In the rows, 128 means zero.
Each row of A is roughly a mix of the hidden directions of one of 4 groups.
A, 155 rows:
[[142 116 121 123  87 138 176 129 103 132 151]
 [174  99 138 157 134 115  95 120 128 143 123]
 [104 117 159 104 127 141 101 170 151 139 131]
 [114 109 112 126 113 101 105  80 126  99 116]
 [183 145 127 142 135 151 147 121 101 132 146]
 [ 92 128 134 119 143 105  81 110 133 105 110]
 [106 135 125 158 147 157 166  91 120 122 134]
 [124 150 103 132 139 104 111 107  77 131 108]
 [160 106 131 104 118 126 116 129 177 125 157]
 [ 99  91 107 158 105 125 106 143 151 130 112]
 [ 77 109 130 124 119 116 113 154 166 134 117]
 [ 99 152 127 138 145 135 114  79 129  94 125]
 [116 133 143 131 138  90  86 159 137 126  99]
 [103 151 142 135 156 128  86  93 137 111 117]
 [111 135 134 102 138  78 106 101 103 121 117]
 [ 97  96 128 139 110 122 107 160 166 139 120]
 [159 106 129 122 130 110 136 154 121 182 118]
 [158 126 101 103 103  90 110 149 140 109 127]
 [160 117 128 132 146 143 152 139 112 143 180]
 [149 111 126 128 158  99 106 157 130 164 107]
 [147 137 143 130  87 126 173 157 115 137 135]
 [104 149 133 127  97 150 148 104 125  86 148]
 [177 111 125 131 104 116  96 134 105 146 143]
 [113 113 107 124 123 171 101 133 155  99 151]
 [106 160 148  90 139 103 137 105 128 106 108]
 [114 112 108 135 110 113 130  76 118  92 126]
 [151 137 144 126 133 157 138 180 148 153 137]
 [147 146 149 124 143 143 129 178 143 163 136]
 [112 128 150 116 145 157 148 146 179 119 140]
 [139  96 113 147 116 130  75 110 125 137 105]
 [167  99 136 143 144 128 123 140 122 154 170]
 [161 111 158 135 152 105 131 144 136 149 165]
 [141 103 153 136 150 114 136 159 147 153 166]
 [ 85 118 115 132 136 111 138  88  98 111 114]
 [162 115 162 128 108 141 106 155 152 144 149]
 [ 86 137 127 113 113 118 111 118 146 111  81]
 [112 123 160 110 136 155 128 162 171 134 138]
 [151 104 113 137 113 169 132 154 165 129 143]
 [115 142 116 134 121 151 153  79 116  98 149]
 [153 117 134 127 135 101 138 123 106 183 110]
 [107 121 153 104 145 113 157  89 148 124 153]
 [ 85 159 117  97 127 153 157 134 126 117 126]
 [ 86 130 130 141 149 147 175 113 111 136 130]
 [163 107 126 117 113 127 113 116 177 118 154]
 [126 115 127  99 124  82  95 100 129 105 122]
 [112 156 101 119 110 148 135 101 106 101  96]
 [153 132 108 136 115  94 105 107  83 136 120]
 [ 70 136 125 124 158 148 148 127 118 131 111]
 [166 111 127 141 107 115  94 138  91 151 130]
 [137 102 159 127 152 106 127 154 152 151 159]
 [109 152 145 127 155 133 138 164  96 156 108]
 [182 118 143 142 100 131 103 129 126 139 154]
 [130 146 107 151 151 118 166  90 133 103 118]
 [139 102 114 113 125 102 101  94 159  99 132]
 [105 137  94 111 138  91 149 109 128 104 102]
 [ 86 143 116 123 145 137 165 121 155 100 119]
 [153 133 109 165 107 164 120 164 127 129 117]
 [120 131 120 122  89 153 159 111 115 106 165]
 [ 98 141 133 132 154 124  92  85 130 106 117]
 [110 105  88 125 111 120 165 113 139  95 133]
 [178 133 136 126 111 138 105 157 159 140 142]
 [153 127  98 152 120  98 133  92  95 119 120]
 [116 129 150 107 141 118 166  90 141 129 163]
 [ 93 147 132 145 140 134 140 141  81 143 100]
 [114 168 116 118 129 142 144  98 107 103  94]
 [154 113 156 120  98 142  98 157 140 146 152]
 [163 121 146  99 129 129 122 142 174 140 155]
 [100 120 100 165 113 142 139 107  96 110 113]
 [146 114 130 133 162 107 101 162 139 155 101]
 [150 150 107 135 122 149 120  89  97 113  99]
 [123 131 137 121  79 139 173 143 123 107 141]
 [128 117 120 121 129 116  84 167 118 123  88]
 [134 126 134 133 173 107  97 145 147 145  95]
 [115 145 118 139 167 141 106  78 138 115 127]
 [132 147 177 125 150 144 121 150 161 148 124]
 [125 110 106 130 100 112 116  77 125  96 129]
 [108 125  97 164 112 139 140  98  97 106 118]
 [ 98 118 148 102 137 121 138 166 157 143 156]
 [120 101 112 144 111 150 149  89 156 110 148]
 [157 109 138 116 117 118 136 177 128 167 129]
 [183 113 144 144  98 129 124 137 147 136 147]
 [102 134 128 125 113 103  99 105 136 110  80]
 [ 91 109 130  95 127 115 153 151 146 125 162]
 [106 141 138 128 165 116  83 114 151 122 105]
 [142 128  96 151 120  97 146  90 102 113 116]
 [138 144 163  93 146 107 112 163 131 150 119]
 [144 116 124 151 114 180 145 154 156 133 128]
 [112 164 145 126 150 125 150 136  85 157 123]
 [133 126 145 125 150  91 100 161 138 153  99]
 [107 151  93 136 102 159 135 117 116 108  97]
 [142 137 124 147 183 127 109 108 137 150 104]
 [172 119 119 125 102 119  91 133 158 108 130]
 [165 110 147 142 155 126 136 145 129 153 168]
 [135 114 100 109 116  93  98 156  99 131 111]
 [159 100 123 117 141 112 126 159 127 176 123]
 [167 138 145 119 123 140 114 173 152 152 137]
 [150  92 100 165 111 142  98 121 117 138 127]
 [163 102 138 136 152 133 124 142 124 158 171]
 [ 75 137 103 117 155 130 149 128 119 113 106]
 [160 107 119 120 112 132 121 110 176 116 158]
 [112 134 158 122 148 159 145 145 177 124 137]
 [134 137 138 138 179 108  97 112 126 150 104]
 [128 112 117 150 115 155 158  90 154 111 152]
 [101 148 126 122 120 117 117 101 131 104  75]
 [127  97 106 139 107 153 151 101 153 108 153]
 [112 130 111 129 110 162 144  94 124  92 158]
 [104 122 102 164 114 141 129 115  99 106  95]
 [160 100 129 117 120 118 139 172 123 166 130]
 [ 93 131 114 156 150 155 157  99 110 115 131]
 [133 102 158 100 145  99 129 143 145 142 165]
 [110 125 122 130 114 102 104  96 130 105  81]
 [103 131 142  95 147  84 120  97 111 126 123]
 [ 97 145 130 141 124 149 111 120 146  73 126]
 [126 122 149 123 153  95  90 145 133 151  96]
 [ 83 135 150 140 158 160 153 113 130 137 121]
 [ 99 147 136 123  95 147 145 105 129  87 146]
 [120 137 169 122 143 153 127 155 174 132 133]
 [182 117 148 143 104 132 115 125 145 133 157]
 [106 142 121 132 167 135 103  84 140 104 124]
 [148 113 132 124 100 111 145 184 122 146 122]
 [ 92 134 124 154 148 162 163 103 126 116 132]
 [104  99 141 136 136 120 126 168 163 151 149]
 [139 149 116 151 126 134 103 169  97 140  97]
 [174 115 124 130  96 115  93 149 114 136 141]
 [114 139 114 163 143 147 158  86 106 118 131]
 [175 116 153 145 103 140 126 120 152 133 158]
 [ 97 149 141 130 145 125  98  81 125 104 122]
 [147 109 163 127 153 107 123 150 147 154 160]
 [ 92 139  96 116 153 103 128 117 100 118 101]
 [ 90 132 104 147 152 158 152 107 104 114 131]
 [116 109 141  99 118 129  86 161 109 156 128]
 [135 118 129 151 121 179 150 159 154 139 128]
 [183 148 135 137 143 144 141 119 100 135 148]
 [ 88 141  97 120 155 112 139 115 102 117 101]
 [153 111 144 119 106 112 141 174 118 163 122]
 [147 114 120 107 113  91  90 101 143 106 135]
 [108 144 133 146 156 155 151 164 114 158 117]
 [158  89 147 145 141 116 101 141 144 156 145]
 [151  98  91 157 108 152 105 118 110 134 131]
 [180 118 131 148 154 140 120 111 104 147 145]
 [126 137 138 130 174 111  89 140 154 137 103]
 [169 124 141 110 104  96  97 149 134 146 123]
 [121 116 161 139 123 158 159 134 175 127 141]
 [ 95 115 112 129 127 103 127  81 105 102 116]
 [124 144 161 155 142 167 110 132 103 156 135]
 [ 90 163 115 112 116 131 143 112 122 100  95]
 [142 118 118 124  88 147 176 129 109 128 152]
 [ 85 130  93 109 155 126 126 136  98 122 109]
 [ 89 137 140 121 133 118  87  96 125  97 129]
 [ 92 140 129 129 125 136 116  84 122  85 133]
 [134 103 134 109  88 121 143 179 127 132 134]
 [141 111 132 119 138 105 107 182 144 150 112]
 [ 95 146 129 137 138 120 133 133  76 131  94]
 [ 99 148 115 125 117 116 128  97 120  96  85]
 [ 96 155 138 124 106 141 138 105 132  81 144]]

Here is one row from each group, named. Which group is each of the other rows in?
[159  99 116 124 143 106 124 152 120 175 119] : Z
[144 134  99 156 139 119 163  85 117 111 126] : B
[ 90 130 123 125 136  97 128  92  91 114 113] : N
[151 108 139 134 147 135 131 153 129 159 178] : J

[ 96 132 156 147 155 159 156 101 131 141 126] : B
[134 146 126 126 133 115  94 167  96 138  93] : N
[147  96 110 124 103 128 111 103 163  96 132] : N
[134 160 135 113 146 146 179 141 119 126 156] : J
[161 108 119 122 111 127 114 106 174 113 155] : N
[129 124 142 127 165  92  90 138 130 147  99] : Z
[ 99 114 149 111 133 154 146 150 174 122 138] : B
[ 98 142  98 110 151 107 115 139  95 126  98] : B
[123 116 100 166 100 147 143  95 122 104 138] : N
[ 80 119 145 107 132  96 110 131 156 127 109] : J
[134 114 132 120  77 123 153 173 123 130 130] : Z
[154 131 108 134 114  93 104 110  83 137 118] : B
[147  86 143 151 129 103 106 148 149 148 147] : J
[141 148 155 127 127  91 161 119 105 158 110] : Z
